A hidden rule labels the rows of this table. It goes by one to three of the table's principal directions, not those with the most spread.
[ 0.4  0.6  0.2 -1.7  0.3  1.7  1.2 -0.6  1.0  0.3 -1.5 -0.7  0.3  1.8  0.2  0.2  0.0  1.1  0.8  1.4  1.6  0.4 -0.8 -0.4 -0.1  1.4  1.3 -0.1 -0.3 -1.1 -1.9 -0.3 -0.3 -2.0 -0.2 -0.4] LG
[-1.7  0.6  0.6 -0.8  2.0 -0.2 -0.1 -1.1  1.2 -0.7 -0.8 -0.5  0.8 -0.5  0.4 -0.2  1.4  2.1 -2.5  1.1  0.6 -0.8 -0.2 -1.9  0.5 -0.9  0.4  0.0  1.1 -2.8  1.7  0.1  0.3 -1.3  1.6 -0.7] BN
[ 0.8  0.1  0.5  0.6 -0.6  1.0 -0.2 -0.3 -0.3 -0.4  0.3 -0.7 -0.4  0.6  0.3 -0.3  0.6 -0.5  1.2  0.4  0.7  1.1  0.8 -0.8  0.6 -0.6 -0.4  0.3 -0.7  0.4 -0.8 -1.0 -1.2 -0.3  0.7  0.1] ZB
[ 0.7  0.1  0.7  1.5 -1.0  1.5  0.8  0.5 -0.1 -0.2  0.4  0.0 -0.8  1.2  0.7 -0.4  0.3 -1.1  1.2  0.7  0.7  1.4  1.7 -0.2  0.3  0.9  0.9  0.9 -1.6  1.4 -1.8 -0.8 -1.7 -1.2  0.5 -0.5] LG
[-1.7 -0.4  0.0  0.5  0.1 -1.7 -0.3  0.5 -1.6  0.3  0.5  0.7 -0.2 -1.4  0.0 -1.2  0.6 -0.2 -1.2 -1.5 -1.9 -0.5  0.8  0.5 -1.0 -0.9 -1.1 -0.3  1.6  1.2  1.5  0.7  0.9  1.9 -0.7  0.9] ZB
[-1.6  0.3 -0.3  0.5 -0.3 -1.8 -0.4  0.3 -0.7  0.4 -0.3  1.3  0.3 -1.4 -0.2 -0.1 -0.3 -0.4 -1.5 -0.9 -1.9 -1.2  1.0  1.9 -1.4  0.7 -0.2  0.4  0.3  0.9  0.7  0.7  0.8  1.2 -0.5  0.2] LG
[ 2.3  0.2 -0.3 -1.1 -0.3 -0.5 -0.5  0.0 -0.1 -1.8  0.6 -0.3  1.1 -0.5 -0.3 -1.3 -0.8  0.5  0.7  0.3  0.6 -1.7 -0.2 -0.9  0.6 -0.4 -0.9 -0.9 -0.2 -0.8 -0.3 -1.5 -0.4 -0.4  1.1 -0.9] CQ
[-0.4  0.5 -0.2  0.8  0.0 -0.6 -0.7  0.2 -0.7 -1.9  0.6 -0.4 -0.5  0.2 -0.5 -0.6 -0.5  0.6 -0.3 -0.2 -0.7 -0.9 -0.2 -1.1  0.4 -0.6 -0.5  0.7 -1.2  0.5  0.4 -0.4 -1.7 -1.3  1.1 -1.1] LG
[-1.8 -0.4  0.1  0.9  1.2  0.2  0.1 -0.3  1.2  1.2  0.2 -0.3 -0.8  1.1  1.1  0.3  1.5  1.1 -0.7  0.6  0.4  1.1 -1.3 -0.9 -0.7  0.0  0.6  0.0  1.4 -2.3  0.8  0.2  0.6 -0.6  0.5  0.3] LG
[ 0.7  0.6 -0.2 -0.2 -1.4 -1.1 -0.4 -0.3 -0.7  0.6 -0.2  0.0 -0.5  0.0 -0.1  0.4  0.1 -0.9  0.4 -0.4 -0.2  0.2  0.6  1.3  0.0  0.9 -0.2  0.2 -0.3  0.7 -0.6  0.2 -0.2  0.5  0.6  0.4] LG
[-2.3  1.0 -0.4  0.1  0.9 -0.3  1.8  0.5  2.7  2.8 -0.9  0.5 -1.7  1.2 -0.8  1.7 -0.1  0.4 -0.5  0.2  0.2  1.1 -0.7  2.1 -2.2  3.3  2.8  0.9 -0.5  0.0 -1.5  0.4  2.2 -1.1 -0.2  0.2] CQ
[-0.7  0.9 -1.5 -0.9  0.2 -1.1  0.2 -0.7  2.9  0.4 -2.9  0.5  1.9 -0.3 -1.7  2.4 -0.7  1.3 -1.3  1.1 -0.2 -0.2 -0.5  1.0  0.0  1.7 -0.6  0.5 -2.3 -0.4  0.2 -1.0  1.2 -0.7  0.8 -0.5] BN
[ 2.2  0.1 -1.5 -0.7 -2.0  1.1  0.1 -2.1  3.7  1.5 -4.1 -0.4  2.9  1.1 -1.3  4.9 -0.9 -0.4  2.0  2.3  1.7  1.4  0.8  2.3  0.7  2.5  0.1  1.0 -4.4  0.2 -3.2 -1.3  0.0 -1.0  0.3  1.1] ZB
[-0.3 -0.7  0.3 -0.2  0.7 -0.8 -0.4  0.4 -0.7  0.2  1.4  0.6 -0.1 -1.4  0.4 -0.7  0.1  0.0 -1.0 -1.2 -0.6 -0.6 -0.4 -0.6  0.3 -1.5 -0.1 -0.7  2.2 -0.9  2.0  1.2  1.1  1.6 -0.2  0.2] BN
[-3.2 -0.1  0.3  1.8  2.4 -0.7 -0.8  1.4 -0.6 -0.3  2.6 -0.2 -3.0  0.5  0.3 -0.5  0.0  0.9 -1.7 -1.2 -1.4  0.1 -3.2 -1.5 -0.4 -1.2  0.1  0.1  1.9 -1.5  2.9  1.7  0.0 -0.4 -0.4 -0.8] ZB
[ 1.3  0.4 -0.1 -3.9  0.0 -0.8 -0.2 -1.8  0.3 -0.6 -2.2 -0.6  1.8 -1.0 -0.6  0.1  0.0  1.0 -0.8  0.3  1.0 -1.6  0.3  0.2  1.0  0.1 -0.3 -0.9  0.9 -1.5 -0.1  0.0  0.9  0.6  0.4  0.1] BN
[-0.2  0.5 -1.1  0.7 -1.2 -3.1 -1.6 -0.4 -1.5 -1.4 -0.6  0.8  1.0 -2.8 -1.5  0.3 -0.3 -0.3 -2.1 -1.5 -2.4 -2.2  1.6  1.3  0.0 -1.2 -1.7  0.6 -1.4  2.3  2.1  0.3  0.0  1.5  0.9  0.0] BN
[-1.1 -1.0 -0.5 -0.6  0.4  0.0 -0.4 -1.1  0.0 -0.7 -0.8  0.0  0.1  0.2  0.5  0.5  0.2  1.1 -2.0 -0.1 -0.1 -0.5 -1.1 -0.7  0.6 -0.8  0.7 -0.2  0.8 -1.3  1.7  1.5  0.1  0.4 -0.4 -0.5] HB
[-0.3 -0.7 -1.0 -0.3 -0.3 -2.3 -1.0 -0.1 -0.2 -1.5 -0.7  0.8  0.3 -1.7 -0.8  0.5 -1.2 -0.2 -1.9 -0.9 -1.7 -1.9 -0.1  1.3  0.7 -0.3 -1.0  0.1 -0.4  0.4  1.7  0.9  0.2  1.8 -0.8 -0.6] BN
[ 0.9 -1.9  0.5  1.1 -0.2  0.9 -1.2  0.1 -1.6 -1.4  2.5 -1.0 -0.6  0.2  0.9 -1.1  0.1 -1.1  0.9 -0.4  0.4  0.9 -0.1 -1.4  0.9 -2.2 -1.7 -1.4  1.2  0.1  1.0 -0.6 -0.9  1.7 -0.4  0.3] ZB
[-0.1 -0.7 -0.7  0.2 -0.5 -0.9  0.3 -0.1  1.4  0.2 -0.8  0.4 -0.2  1.2  0.9  0.9 -0.1  0.1 -1.2  1.3  0.5  0.4 -0.9  0.9  0.5  2.4  0.4 -0.4 -0.2 -1.5  0.1  0.1 -0.3 -0.5  0.3 -0.9] BN
[-0.5  0.3  0.8  0.2  0.7  2.1  1.3  0.5  0.1  1.3 -0.1  0.0  0.1  0.5  0.0  0.1  0.0 -0.4  1.1  0.3  0.6  0.6  0.4  0.7 -1.5  0.5  1.5  0.1  0.0  0.8 -1.6  0.3  0.7 -0.6 -1.5  0.9] CQ
[ 1.8 -0.9 -0.2  0.7 -1.7 -1.1  0.1 -0.5  0.6 -0.6 -0.2  0.4  0.3  0.1  0.3  0.3  0.6 -0.5 -0.3  0.2  0.4  0.9  1.8 -0.5  1.9  0.3  0.1  0.6 -1.5  0.2  0.1 -0.3 -1.3  0.0  2.4 -0.6] BN
[-1.7  0.7  0.5  0.8  0.4  1.6  1.3  0.5  0.8  1.9 -0.3  0.0 -2.2  2.2  0.9  0.7  0.8 -0.1  0.1  0.8  0.7  2.3 -1.1  0.2 -0.4  1.9  1.7  0.7  0.1 -0.3 -0.8  0.6 -0.2 -1.5 -0.5 -0.3] ZB
[ 2.4  0.0 -0.6  0.4 -1.7  1.4  0.4 -0.4  0.6  1.3 -0.4 -0.9 -0.5  2.0  0.3  1.4  0.0 -0.9  2.9  1.1  1.7  1.5 -0.7  1.0  0.0  1.3  0.6  0.0 -1.5  0.6 -2.7 -0.7 -0.8 -1.0 -0.3  0.8] CQ
[-1.7  0.9  0.2  0.0  0.5  0.1  0.2  0.3 -0.8  0.9  0.3 -0.2 -0.8  0.5  0.4 -0.7  0.8  1.0  0.3 -0.4 -0.5  0.6 -0.7 -1.2 -0.4 -0.7 -0.6  0.1  1.2  0.4  0.4  0.2 -0.2 -0.7 -0.1  0.5] BN
[ 0.4  0.2  0.5 -0.7  1.4  0.4 -0.1  0.3 -0.9 -0.9  0.5 -0.9  1.3  0.1  0.0 -1.8  0.1  1.3  0.8  0.2  0.2 -1.1 -1.0 -1.6 -0.7 -1.4 -1.4 -1.1  1.2 -1.0  0.1 -0.7 -0.3 -1.0 -0.2  0.4] BN
[-0.6  1.9  0.3 -1.6  1.7 -0.1  0.1  0.3  0.3 -1.0 -0.5 -0.4  0.6  0.0 -1.0 -1.6 -0.3  2.0 -0.1  0.3 -0.1 -1.6 -1.2 -1.3 -0.7 -0.2 -0.6 -0.1  0.3 -1.5  0.0 -1.2  0.3 -1.8  0.8 -0.9] LG
[ 0.9  0.8  0.0 -0.9  0.5  0.8 -0.4 -0.3  0.7 -0.2 -0.3 -1.0 -0.3  0.9 -0.2  0.6 -0.4  0.5  1.2  0.8  0.9 -0.1 -1.8 -0.5  0.6  0.0 -0.4 -0.1 -0.2 -1.5 -0.7 -0.4 -0.4 -1.0 -0.1 -0.2] ZB
[-0.6 -0.3  0.2  2.5  0.0  1.9  0.2 -0.4  1.2  0.8  0.2 -1.3 -0.3  1.9  0.6  0.9  1.2 -0.1  2.1  1.5  1.0  2.0  0.7 -0.6 -0.9  0.0  0.1  0.7 -1.4  0.6 -2.1 -1.6 -1.2 -1.7  0.3  1.3] BN
[-0.2 -1.0 -0.5  1.5  0.0 -1.3 -0.8  0.2 -0.8 -1.1  1.2  0.6 -0.1 -1.4  0.3 -0.4  0.1  0.1 -1.6 -1.0 -1.2 -1.3  0.1 -0.5  0.3 -1.8  0.2  0.2  0.3  0.3  2.1  1.2 -0.2  0.8  0.3 -0.3] CQ
[ 1.5  0.5 -1.5 -1.7  0.2 -1.3  0.0 -0.2  1.7  0.1 -2.4  0.5  3.2 -0.7 -2.2  1.1 -1.4  1.3  0.2  0.2 -0.5 -1.6 -1.4  1.3 -1.1  0.7 -1.3 -0.5 -1.5 -0.8 -0.2 -1.1  1.8 -0.1 -0.1  0.3] HB
[-1.1  1.0 -0.6  3.2  0.2  0.9  1.3  1.4  3.1  2.6 -0.6  0.6  0.1  0.5 -1.8  2.2  0.1 -1.2  1.4  1.0 -0.2  2.8  0.9  2.2 -2.5  2.2 -0.2  1.1 -3.6  2.4 -1.6 -2.7  1.7 -0.9  0.2  0.9] ZB
[ 1.6  0.4  0.1 -2.5 -0.7  0.4 -0.2 -0.8 -0.2 -0.3 -1.5  0.2  1.1 -1.1 -0.6  0.9 -0.8 -0.5  0.0 -0.1  0.5 -0.5  0.5  0.5  1.7 -0.2 -0.3 -0.1 -0.3  0.0 -0.1  0.6  0.3  1.0 -0.5 -0.2] ZB
[-1.9  2.0 -0.1 -1.6  1.4 -1.2  0.8  0.9  0.4 -0.3 -0.9  0.5 -0.2 -0.2 -1.7 -0.2 -1.4  1.5 -1.3 -0.6 -1.1 -1.3 -0.7  0.1 -0.5  1.5  0.5  0.8 -0.6  0.3  0.2  0.4  0.5 -1.7  0.3 -1.3] BN
[-0.7 -0.5  0.3  0.6  0.0 -0.2  0.7  1.3 -0.4 -0.2  0.5  1.3 -1.0  0.1  0.9 -0.3 -0.7 -1.2 -2.0  0.3 -0.3  0.2 -0.4  1.1  0.5  1.9  0.8 -0.4  0.4 -0.1  1.1  1.1 -0.1  0.4 -0.9 -1.6] ZB
[-1.1  0.0 -0.3  3.2  0.6 -1.3 -1.2  0.7  0.2 -1.1  1.9 -0.7 -1.6  0.3 -0.8 -0.3  0.2  0.3  0.5 -0.8 -1.4  0.2 -0.2 -0.9 -0.8 -1.2 -0.8  1.2 -1.4  0.6  0.5 -1.0 -1.1 -0.9  1.7  0.0] HB
[ 0.1  1.3 -1.3 -1.7 -0.8 -1.3  1.0 -1.3  2.9  0.6 -4.0  0.2  0.9  1.6 -1.1  1.9  0.2  1.8 -1.0  1.5  0.6  0.8 -0.3  0.4  1.0  2.9  0.4  1.2 -2.8 -0.9 -0.8 -0.8 -0.3 -2.3  2.4 -1.2] ZB
[ 2.6 -2.0 -1.1  1.9 -2.8 -1.5 -1.4 -0.7 -1.0 -0.3  0.8  0.1 -0.8 -1.3 -0.1  1.6 -0.2 -2.5  0.8 -1.5 -0.7  0.1  1.5  1.9  1.2 -1.3 -0.1  0.6 -1.4  2.4  0.1  1.2 -0.7  2.8 -0.3  1.3] CQ
[ 0.8  0.1  0.4  1.1 -1.0  0.4 -0.1  0.2 -0.7  0.8  0.1  0.5 -0.6 -0.9  0.0  0.7  0.3 -2.0  0.6 -0.5 -0.4  0.7  1.5  1.6  0.0 -0.1  0.3  0.8 -0.8  1.6 -0.4  0.6  0.1  1.2 -0.6  0.7] LG
[ 0.3  0.8  0.6 -1.2 -0.1  1.2  1.2  0.4  0.0  0.6  0.1  0.5 -1.1  0.6  0.2 -0.4  0.1 -0.1 -0.4  0.0  1.0  1.2 -0.1 -0.6  0.9  0.9  1.5  0.0  0.2 -0.1  0.1  0.4  0.4 -0.5  0.6 -1.3] ZB
[ 0.1  1.2  0.0  0.1 -0.3  0.8  0.1  0.0  0.9 -0.7 -0.1 -0.6 -0.1  1.6 -0.6  0.3 -0.7  0.6  1.3  0.9  0.7  0.6  0.2 -0.9  0.2  1.3  0.0  0.8 -2.1  0.3 -1.7 -1.7 -1.5 -2.4  1.6 -1.1] LG
[-3.3  0.2 -0.8  1.6  0.7 -1.7 -0.7 -0.2  0.7 -0.7 -0.7  0.8  0.4 -0.8 -0.4  0.9 -0.3  0.8 -2.9  0.2 -1.8 -1.5  0.6  1.1 -1.4  0.8  0.2  0.9 -0.9  0.4  1.2  0.4  0.1 -0.3  0.1 -0.5] CQ
[ 0.7 -0.5  0.7  2.1  0.2  1.3 -0.3  1.0 -0.4 -0.6  3.1 -0.7 -1.3  0.8  0.8 -1.2  0.2 -0.5  1.8  0.0  0.7  0.9  0.0 -1.9  0.1 -1.3  0.1  0.0  0.2  0.1 -0.5 -1.0 -1.2 -0.8  0.7 -0.3] CQ
[-1.4  0.8  1.9  1.1  1.2  1.5  0.3  1.1 -1.5 -0.1  1.7 -0.5 -1.0 -0.2  0.0 -1.2  0.2 -1.1  0.5 -0.3 -0.2  0.4  1.4 -0.2 -1.1 -0.4  0.2  0.3  0.5  1.3 -0.6 -0.1 -0.4 -0.6 -0.5  0.3] LG
[-1.2  0.8  0.1 -0.5 -0.2 -0.1  0.5  0.4 -0.2  2.0 -0.3  0.5 -1.6  0.5  0.3  1.0 -0.2 -0.6 -0.3 -0.4 -0.3  0.7 -0.8  1.6 -0.5  1.8  1.1  0.4  0.7  0.3 -0.4  1.6  0.7  0.1 -1.1  0.2] BN
[-1.6  1.0  1.3 -0.8  1.6  1.2  1.5  0.6  0.1  0.7  0.0  0.0 -1.2  0.9  0.3 -0.5  0.2  0.4 -1.2  0.4  0.7  0.5 -0.5 -0.2 -0.5  1.6  2.2  0.1  0.9 -0.9 -0.1  1.1  0.4 -1.6 -0.1 -0.9] HB
[-1.1  0.8 -0.4  0.7  0.0  0.5  1.2 -0.7  2.4  1.3 -1.8  0.1 -0.5  2.1  0.2  1.5  1.0  1.2 -0.7  1.4  0.8  1.5 -0.3  0.1 -0.5  2.3  2.3  1.4 -1.8 -1.0 -1.0 -0.1 -0.3 -2.6  1.6 -0.6] HB
[-1.7 -0.4 -0.3  2.4  0.0 -1.4 -1.1 -0.3  0.4 -0.2  0.8  0.5 -0.8 -1.5 -0.3  0.4  1.1 -0.5 -1.6 -0.9 -1.3  0.4  1.7  0.1 -0.3 -1.3 -0.3  1.0 -0.6  0.8  1.8 -0.4  0.5  1.5  1.5  0.2] LG
[ 1.2 -0.2 -0.4 -1.5 -1.1 -0.2 -0.7 -0.5 -1.1  0.4 -0.4  0.6  1.3 -1.3 -0.3  0.2 -0.9 -0.6  1.1 -0.9 -0.5 -0.9  0.4  1.0 -0.1 -0.7 -0.9 -0.5  0.7  0.8 -0.4  0.3  0.9  2.1 -1.3  1.0] LG
[-1.8  1.0  0.9  0.7  1.2  2.3  1.1  0.4  1.1  0.8  0.2 -1.3 -2.4  2.3  0.4  0.3  0.6  0.2  0.9  1.2  1.3  1.8 -0.8 -0.5 -0.6  1.4  1.7  0.7 -0.3 -0.1 -1.8 -0.4 -0.7 -2.4 -0.4 -0.2] BN
[-0.3 -1.1  0.0 -1.3  0.9  0.9  0.1 -0.7  0.1 -0.2 -0.4  0.0  0.7 -0.2  0.9 -0.3  0.2  0.9 -1.1  0.2  0.6 -0.7 -1.3 -0.8  0.3 -1.0  0.7 -1.0  2.0 -1.8  1.1  1.2  0.9  0.8 -1.4  0.0] LG
[ 3.8 -0.6 -1.6 -1.5 -2.3 -1.4 -0.5 -1.8  1.0 -1.2 -2.5  0.8  3.8 -2.2 -0.9  1.0 -0.2 -0.1 -0.7  0.5  0.5 -1.8  2.3  1.0  1.4 -0.5 -0.7 -0.3 -2.4  0.5  0.1 -1.2  0.5  1.3  1.5 -0.1] CQ
[-0.9  2.0  0.4  1.9  1.0 -0.4  1.0  0.8  1.9  1.3 -0.6 -0.3 -0.1  0.8 -1.0 -0.3  1.7  1.0  0.9  0.8 -0.2  1.5  0.7 -0.4 -1.6  0.7 -0.5  1.4 -1.8  0.1 -1.0 -2.3  0.0 -2.7  2.6  0.5] BN
[-0.3 -0.2  0.7  1.3  0.1  1.1  0.8  0.2  0.4 -0.3  0.2  0.1 -0.4  1.0  0.8 -0.5  1.0 -0.2 -0.8  1.0  0.8  1.3  0.9 -0.8  0.3  0.6  1.1  0.3 -0.7 -0.2  0.1 -0.4 -0.9 -1.2  1.1 -1.0] LG
Here are more rows. What is the label of each one?
[ 2.0 -1.0 -0.2 -0.1  0.0 -1.3 -0.2  0.8  0.2 -2.5  0.7  0.4  3.6 -2.1 -0.9 -1.4 -1.6 -0.1  0.3  0.3 -0.3 -2.6  2.3 -0.3  0.1 -0.5 -2.0 -1.1 -1.0  0.9 -0.4 -2.1 -0.3  0.3  0.4 -0.3] BN
[ 0.4 -1.3 -0.1 -0.2  0.1 -0.3 -0.3  0.1 -1.0 -0.6  1.0 -0.4 -0.2 -0.4 -0.6 -0.6 -0.3 -0.2  0.4 -1.5 -0.4  0.2 -0.2 -0.7  0.2 -1.7 -0.8 -0.7  0.8  0.8  0.9  0.3  0.5  1.6 -0.5  0.7] LG
[ 1.5 -0.4  0.3 -1.2 -0.6  2.0 -0.2 -1.1 -0.4  0.4 -0.7 -0.5  1.1  0.7  1.2 -0.4  1.1  0.2  1.3  0.9  1.4  1.1 -0.6 -1.2  0.9 -1.2 -1.0 -1.0  1.2 -1.5 -0.2 -0.7 -0.2  0.6 -0.3  0.4] ZB
[ 3.4  1.3  1.6  0.4 -1.6  2.2  0.3  1.2 -1.9  1.1  2.0 -0.7 -0.7  0.5 -0.2 -1.1 -0.3 -3.0  4.9 -0.3  1.1  1.3  1.9  1.2 -1.0  0.5 -0.3 -0.1 -0.7  2.4 -3.8 -1.8 -0.6  0.0 -0.2  1.2] HB
[ 1.1 -0.3  0.6  0.6  0.3  0.5 -0.4  0.0 -0.3 -0.4  0.8 -0.5 -0.2  0.2  0.4 -0.4  0.5 -0.2  0.5  0.1  0.5  0.1 -0.4 -0.7  0.3 -1.0 -0.1 -0.1  0.3 -1.1  0.2  0.1 -0.5 -0.2  0.5  0.1] HB
[ 0.6  0.0 -0.6  1.0 -0.2 -0.2 -0.6  0.1  0.6 -0.7 -0.3  0.1  1.2 -0.9 -1.5  1.1 -1.0 -0.4  0.6 -0.2 -0.7 -0.6  0.5  0.8 -0.4 -0.5 -0.9  0.5 -2.2  1.2 -0.2 -0.9  0.1  0.3 -0.1  0.3] LG
[ 0.2  0.3  1.7 -1.6  0.7  2.0  0.7  0.4 -1.6  0.7  0.5  0.2 -0.3 -0.2  1.2 -1.5  0.5 -0.6  0.0  0.0  0.8  0.5 -0.3 -0.6  0.4 -0.6  0.4 -0.9  2.5 -1.0  0.4  1.0  0.5  0.7 -1.3 -0.1] ZB
[ 0.1  1.7  1.1  0.0 -0.3  2.1  1.3  0.9  0.7  1.0 -0.3  0.1 -0.9  1.6 -0.4  0.5 -0.5 -1.1  1.3  1.0  1.1  2.1  0.8  0.6 -0.1  2.6  1.0  0.8 -1.9  1.0 -2.2 -1.1 -0.5 -1.8  0.5 -1.0] ZB
[-0.4  0.0 -0.2  0.3 -0.4  0.6  0.4 -0.2  0.4  0.4 -0.3  0.2 -0.3  1.0  0.7  0.6  0.0  0.2 -0.1  0.6  0.4  0.1 -0.1  0.2 -0.2  1.1  1.5  0.5 -0.4 -0.1 -0.8  0.7 -0.6 -1.1 -0.1 -0.3] CQ
[ 0.0 -1.5  1.5  1.2  0.6  0.6  0.6  1.5 -2.2 -1.5  2.2  0.1 -1.5 -0.2  1.3 -2.5  0.3 -1.8 -1.4 -0.3  0.0  0.5  0.6 -0.4  0.7 -0.4 -0.1 -1.3  1.5  0.6  1.6  0.7 -0.8  1.1 -1.0 -1.0] ZB
[-0.6 -1.8 -0.2  2.9 -0.8 -1.3  1.1  0.1  1.4  0.7  0.4  1.2 -2.1 -0.1  1.0  0.6  1.6 -1.5 -2.6 -0.3 -0.1  1.6  2.0  1.5  0.1  1.4  2.9  1.0 -0.9  0.6  1.1  1.2  0.4  1.0  1.3 -0.5] CQ
[ 0.4  0.0  0.4  0.0 -0.3 -2.2 -0.7  0.9 -2.2 -0.4  2.0  1.5 -0.7 -2.4  0.2 -1.8 -0.1 -1.0 -1.7 -2.2 -1.6 -1.8  0.7  0.8 -0.3 -0.8  0.4 -0.3  1.9  0.1  2.0  1.5  1.0  2.2  0.4 -0.5] HB
[-0.6 -0.6 -2.8  0.7 -2.2 -3.7 -0.3 -1.0  2.1 -0.4 -3.1  0.8 -1.0  1.3 -0.5  2.2 -0.1  0.7 -2.5  0.5 -1.3  0.4 -0.9  1.9  1.2  3.0 -0.3  1.3 -3.0  0.3  0.9  0.1 -1.0 -0.2  1.5 -1.4] ZB
[ 0.3 -0.3  0.1 -0.2  0.2 -0.1  0.0 -0.1  0.1 -0.3  0.2  0.0  0.3 -0.5 -0.1  0.1 -0.4  0.0  0.0 -0.2  0.1 -0.8  0.4  0.1  0.0 -0.2  0.7  0.1  0.0  0.0 -0.3  0.5  0.1  0.0 -0.2  0.1] CQ
[ 0.8  0.1 -0.1 -1.5 -0.3  0.0  0.2 -0.7  0.5  0.5 -1.3 -0.1  1.2  0.0 -0.5  0.5 -0.4  0.5  1.2 -0.1  0.2 -0.3  0.4  0.3 -0.2  0.2  0.1  0.2 -0.2 -0.3 -1.4 -0.1  0.4  0.0 -0.1  0.8] HB
[ 0.7  1.8  0.0 -2.7  0.1  1.4  1.0 -0.4  0.6  0.3 -1.8 -0.8  1.7  0.8 -0.9  0.2 -0.9  1.3  1.9  1.1  1.3 -0.5 -0.1 -0.5 -0.1  1.0 -0.2 -0.1 -0.9  0.5 -2.6 -1.2 -0.2 -2.2 -0.2  0.1] BN
[-0.1 -1.0 -1.5  0.8 -0.6 -2.3 -1.1 -0.8  0.5 -0.7 -0.5  0.0  0.1 -0.3 -0.1  0.6  0.4  1.3 -0.7 -0.6 -1.1 -0.6 -0.8 -0.9  1.0 -1.5 -1.0  0.7 -0.5 -0.4  1.5  0.5 -0.7  0.3  1.0  0.2] BN
[-0.5 -1.2 -0.3  0.1  0.1 -1.5 -1.2 -0.3 -1.2 -0.9  1.3  0.3  0.0 -2.1  0.1 -0.5 -0.2 -0.3 -1.2 -1.5 -1.2 -1.7  0.8  0.1  0.0 -1.9 -0.2 -0.4  1.5  0.3  1.6  1.0  0.7  2.4 -0.6  0.5] CQ
[-0.5 -0.3  0.7  0.5  0.9 -0.2  0.7  0.2  0.2  1.0  0.0  0.6  1.2 -0.9  0.4 -0.9  1.4  0.3 -0.4 -0.1 -0.3  0.2  1.1 -0.3 -1.0 -0.8  0.0 -0.1  1.2 -0.6  0.6  0.0  1.1  0.4  0.3  1.1] LG
[ 0.2 -0.3  0.2  1.8 -0.7 -0.6 -0.1  0.6 -0.5  0.3  1.1  0.4 -1.4 -0.8  0.1 -0.1  0.3 -1.5  0.3 -1.0 -0.8  0.2  1.3  1.1 -0.3 -0.2  0.8  0.9 -0.5  1.6 -0.2  0.5 -0.1  0.9  0.0  0.4] CQ
[ 0.1 -0.5 -0.2 -0.3 -0.1 -0.1 -0.7  0.3 -0.7 -0.2  1.5  0.0 -1.0  0.5  0.5 -0.4 -0.1 -0.1 -0.4 -0.5  0.2  1.0 -1.8 -1.2  1.1 -0.5 -1.1 -1.2  1.4 -0.9  1.9  0.0  0.2  1.0  0.3 -0.9] ZB
[-4.3 -1.1 -2.3  2.7  2.0 -1.9 -2.1 -1.1  1.8 -1.2 -0.4 -0.6 -0.9  0.6 -0.4  2.2  0.1  2.7 -3.4  0.2 -1.8 -1.6 -3.7 -0.1 -1.6 -1.0  0.2  0.6 -0.4 -2.2  3.1  1.1  0.3 -0.6 -0.3 -0.2] HB
[ 0.0 -0.2 -0.4 -0.5 -0.7 -1.0  0.3 -1.6  0.5  0.8 -2.0  0.5  0.6  0.0  1.2  0.2  2.0  0.8 -2.1  0.7  0.4 -0.3  0.4  0.7 -0.2  0.7  1.5  0.1  0.7 -1.7  0.7  0.9  0.5  0.1  1.2  0.1] HB
[-0.8 -0.2 -0.5 -0.2  0.2 -0.9 -0.3 -0.4  0.4  0.2 -0.3 -0.1 -0.4  0.1  0.0  0.6  0.2  0.6 -0.7 -0.1 -0.3  0.1 -0.7 -0.2  0.4  0.0 -0.2  0.1  0.3 -0.6  0.7  0.5  0.1  0.1  0.2  0.1] BN
[ 1.0  0.0  0.7  0.2 -0.4  1.0  0.4  0.8 -1.7 -1.5  1.5 -0.3  0.6 -0.5  0.2 -2.4 -0.2 -0.4  1.4 -0.2  0.2 -0.6  1.8 -1.5  0.2 -1.3 -0.7 -0.4  0.0  2.2 -0.9 -1.3 -1.2 -0.4  0.0 -0.2] BN
[ 0.9 -0.8  0.0  0.1 -0.5  0.7  0.1 -0.7  0.8  0.7 -0.1  0.4  0.0 -0.1  0.7  0.4  0.8 -0.6 -0.2  0.2  0.8  0.9  0.3  0.2  0.3 -0.2  1.0 -0.2  0.4 -1.1  0.2  0.0  0.9  1.2  0.3  0.1] HB
[-0.6 -0.4 -0.1 -2.1  1.1 -0.6  0.3  0.0 -0.1 -0.6 -0.2  0.0 -0.1 -0.4 -0.1 -1.0 -0.5  1.0 -1.2 -0.5 -0.1 -1.1 -1.2 -0.5  0.3 -0.2  0.1 -0.9  1.8 -1.2  1.0  0.8  0.9  0.7 -0.9 -0.5] BN
